rotation ticks, each row followed by its count of ticks
The counts run from 0 to 151.
[174 150 141 126 112 127 117 117 132 164  81  89 103 109 118  87 127 137
 149 130 147 134  78 111 151 138 105 172 125 122 124 161 117  92 154 152
 145 165 128 131 125 104 127  79 128 126  57 130 123 144  80 138 164 167
 137 110] | 70
[126 177 157  93 133 181  78 133 161  99  80 153 103 136 145 117 134 158
 199 113 131 121 150 173 157 135 142 136 138 102 137 141 130 130 126 126
 149 144 107 105 127 132 151 125  91 153  84 133 130 164  98 119 175 166
 120 137] | 132
[159 135 143 113 114 136  98 136 174 115  74 112 138 119 121 108 136 141
 143 122 131 126 117 140 141 137 118 168 123 140 128 152 105 139 146 147
 116 115  81 126 171  96 152  62 118 146  68 129 115 171  86 116 179 133
 161  86] | 59
[141 151 141 105 118 141  91 139 170  84  64 121  95 131 157  96  97 164
 177 125 123 154 145 199 136 134 156 140 108 119 160 151  92 128 135 100
 105 130 104 105 138 118 143 109 132 134 101 109 117 163 102 105 156 144
 156 105] | 14
[151 181 133 112 134 147 106 133 172 111  95 111 119 106 110 121 147 147
 172 116 144 127 109 148 148 138 121 160 143 118 111 145 130 121 141 165
 157 124 105 104 161 112 175  79 101 150  57 112 115 178  97 132 179 140
 128 117] | 54
[185 170 151 116 139 143  98 124 139 117  60 115 114 111 114  94 144 140
 167 152 104 133 113 139 152 143 144 126  97  84 118 134 132 121 161 119
 140 149 154 126 135  97 139 100 119 152  79 122 141 176 100 155 191 146
 139 148] | 41
[150 146 162  90 107 149 104 136 126 155  47 135  79 132 153  94 120 154
 171 147 149 120 137 157 151 129 132 137 131 100 159 159 106 106 136 109
 159 181 131 141 105 108 106 112 114 116  84 149 140 120  91 121 154 175
 128 144] | 116
[132 153 155  99 118 168  88 134 165  80  60 125 108 126 135  95 121 157
 169 144 147 122 159 166 136 133 152 145 105 123 148 139 110 144 137 133
 119 131  93  88 163 120 139  98 112 154  95 146 134 172  84 110 175 135
 140 120] | 138
[161 141 158 100  93 153 102 118 166 126  63 166 117 124 143 101 149 128
 162 114 125 137  92 165 123 144 105 153 132 119 157 175  92 135 104 120
 155 144 110 148 131 117 173  83 140 132 101 113 108 158 124 146 196 129
 132 117] | 89
[139 152 133 114 121 140  92 149 169  92  73 117  94 134 159 102  89 171
 186 113 127 155 144 195 143 141 150 133 119 129 147 151  84 132 139 105
 105 124 101 112 135 121 147 102 130 136  91 105 113 162 110 109 153 154
 154 109] | 15
[174 170 114 114 150 148  80 118 162 114  83 119 127 123 103 104 133 144
 199 114 134 146 114 149 134 141 144 127 109 114 112 144 128 126 148 123
 115 116 143 123 143 117 148  87 104 153  70  87 111 200 121 149 170 134
 138 133] | 47
[128 174 153  95 132 178  86 146 157  93  82 151  99 135 149 117 132 164
 195 115 137 117 142 166 157 144 134 129 139 109 130 143 118 134 126 131
 153 138 105 101 138 131 160 113  97 158  84 135 129 163 107 120 183 162
 118 135] | 133
[133 158 158  98 124 147  92 142 148 126  79  84  76 117 141 112 107 169
 178 133 136 131 147 140 166 139 153 151 113 138 129 137 127 120 165 124
 119 139  90 107 137 120 113  97 107 121  56 139 131 148  71  99 145 167
 139 107] | 146
[154 141 135 100 128 168  67 125 139 115  57 162 107 153 152  94 114 155
 205 113 127 135 138 165 143 145 147 114 106 109 147 151  98 131 132  91
 108 146 142 134 106 127 122 113 115 154 100 124 121 165 122 138 170 163
 137 147] | 125
[192 131 110 127 125 145 103 106 139 167  67 119 131 149 105  73 117 111
 164 119 164 130  84 122 123 125 110 162 115 119 142 167 101 114 131 131
 131 151 151 151 121 106 127  84 119 136  78 125 108 168 111 155 171 144
 143 129] | 77
[142 161 138  99 123 148  98 138 150 119  78  79  71 110 126 108 106 169
 182 150 163 140 151 147 145 133 158 149 103 144 131 142 113 121 159 129
 121 127 103  96 151 123 109  91 109 128  70 124 126 155  80 106 140 148
 131 115] | 144
[156 144 151 104 109 154 107 143 120 129  51 155  83 129 166  93 121 151
 174 140 136 122 119 145 161 153 120 113 123  96 141 157  83 124 134 104
 157 161 137 143 112 107 132  99 131 142  96 140 141 129 116 138 188 185
 122 156] | 119
[149 172 141  99 146 153  77 123 180 123  90 120 134 128 111 120 145 153
 190  97 119 133 125 160 149 131 140 159 141 119 119 143 154 125 140 139
 130 130 106 120 137 122 154 104  84 140  55 106 110 183  94 128 162 142
 137 103] | 51
[155 173 136  99 146 156  72 114 180 121  85 114 134 126  97 116 142 148
 189 105 122 140 127 159 143 128 148 154 132 114 122 142 156 120 139 138
 121 133 117 114 133 122 143 105  85 142  59 103 110 187  90 131 158 137
 138 111] | 50
[150 158 145 107 115 149  96 132 167  79  57 120  98 122 149  86  99 156
 171 140 124 156 144 202 125 130 157 141 101 112 161 151  89 127 132 107
 114 136 111 100 136 119 147 113 140 139 106 113 122 168 101 112 158 136
 152 111] | 13
[138 156 161 103 125 150  99 153 145 127  88  89  75 121 152 116 107 171
 180 129 128 128 138 131 174 146 143 148 122 140 119 135 116 125 167 127
 128 139  88 114 138 120 123  91 108 128  55 143 131 144  76 102 157 177
 140 109] | 147
[130 179 152  88 134 180  73 123 157 105  74 149 101 137 137 108 129 158
 202 118 138 124 150 177 147 129 152 140 132  98 142 139 141 124 124 125
 144 151 117 101 115 138 138 129  92 147  86 129 128 167  97 120 163 156
 116 138] | 131
[150 166 144 116 114 149 105 131 160  76  56 120  90 117 145  85 105 150
 173 151 131 151 140 195 122 127 152 139 100 103 164 151  89 125 129 117
 128 138 117  97 142 119 150 111 143 144 110 112 125 172 104 119 168 128
 144 124] | 12
[177 133 153 125 109 135 107 112 135 163  70 105 130 124 122  79 128 122
 143 122 126 123  81 113 151 132 103 178 119 109 136 157 118 102 148 141
 134 173 121 141 115 102 128  87 130 131  65 149 123 149  70 138 175 168
 154 108] | 72
[178 171 148 110 143 140 107 147 135 128  65 116 100 115 126 110 141 150
 176 146 110 132 114 132 167 150 135 117 118  94 108 134 120 123 166 113
 162 144 143 144 138  95 145  90 115 144  63 120 141 161 114 151 196 162
 129 155] | 39
[177 131 132  99 128 154  84 102 160 183  68 140 134 163 113  93 128 115
 176 100 145 130  96 143 119 114 119 168 134 122 151 168 122 123 115 113
 139 158 132 171 104 112 125  98  97 119  71 127 105 160 113 140 163 143
 144 121] | 80
[166 135 133 104 113 123  99 115 163 156  71  81 111 109 106  99 123 146
 156 130 156 143 115 135 135 127 131 177 117 149 136 161 117 114 152 141
 111 136 101 130 147 106 110  69 111 109  59 110 111 154  75 117 138 133
 155  86] | 64
[169 163 138  95 115 151 111 110 155 161  73 141 103 126 111 105 146 123
 179 120 162 130  83 149 123 125 109 158 143 112 144 173 122 112 106 133
 183 153 136 153 121 115 159  98 111 118  73 111 111 158 122 153 176 133
 111 135] | 84
[141 159 150  97 124 150  93 137 148 121  76  81  74 114 132 108 106 171
 180 143 150 137 151 147 155 133 156 152 107 141 131 137 124 118 162 129
 119 137  96 103 141 121 110  99 106 121  62 130 129 152  74 101 138 154
 140 112] | 145
[130 141 144 119  94 149 114 135 149 116  79 138 114 140 162  88 110 152
 153 106 152 123 122 172 152 139  95 167 154 114 160 170  81 103 121 145
 143 161  94 107 120 119 152  95 135 144  96 144 117 133  88 106 159 185
 146 100] | 103
[142 178 169  91 125 170 105 134 167 113  68 138  85 136 150 102 120 141
 185 131 122 137 135 197 132 117 147 146 136  93 165 147 121 125 113 105
 172 159 112 126 123 124 158 137 115 120  95 132 127 157 112 121 168 138
 119 135] | 6
[177 152 130 113 147 150  73 127 160 110  74 133 136 137 120 105 135 143
 188 111 100 142 116 147 147 151 141 122 103 109 112 140 120 138 152 107
 104 118 135 137 136 108 147  86 110 159  71 105 117 190 121 149 187 146
 153 131] | 45
[155 150 128  97 114 145 116 137 125 161  50 124  71 134 136  90 106 155
 177 147 184 123 134 157 142 125 130 138 137 116 155 169  91 102 137 118
 160 169 139 137 117 106 101 101 111 112  81 136 132 118 107 120 140 165
 119 151] | 114
[158 142 153 109 113 139  96 132 179 113  73 108 144 114 116 106 140 141
 139 123 127 121 120 148 140 131 121 174 122 130 134 148 120 132 143 153
 119 126  82 117 172  97 153  73 113 145  69 135 119 171  75 114 178 132
 164  89] | 58
[158 157 128 100 139 168  94 137 152 138  71 148  93 174 149  98  93 132
 204 107 148 140 124 175 129 120 138 132 135 116 154 155  93 141 111  91
 147 145 130 154 112 124 148 121 103 126  89 128 111 162 141 132 169 148
 121 144] | 1
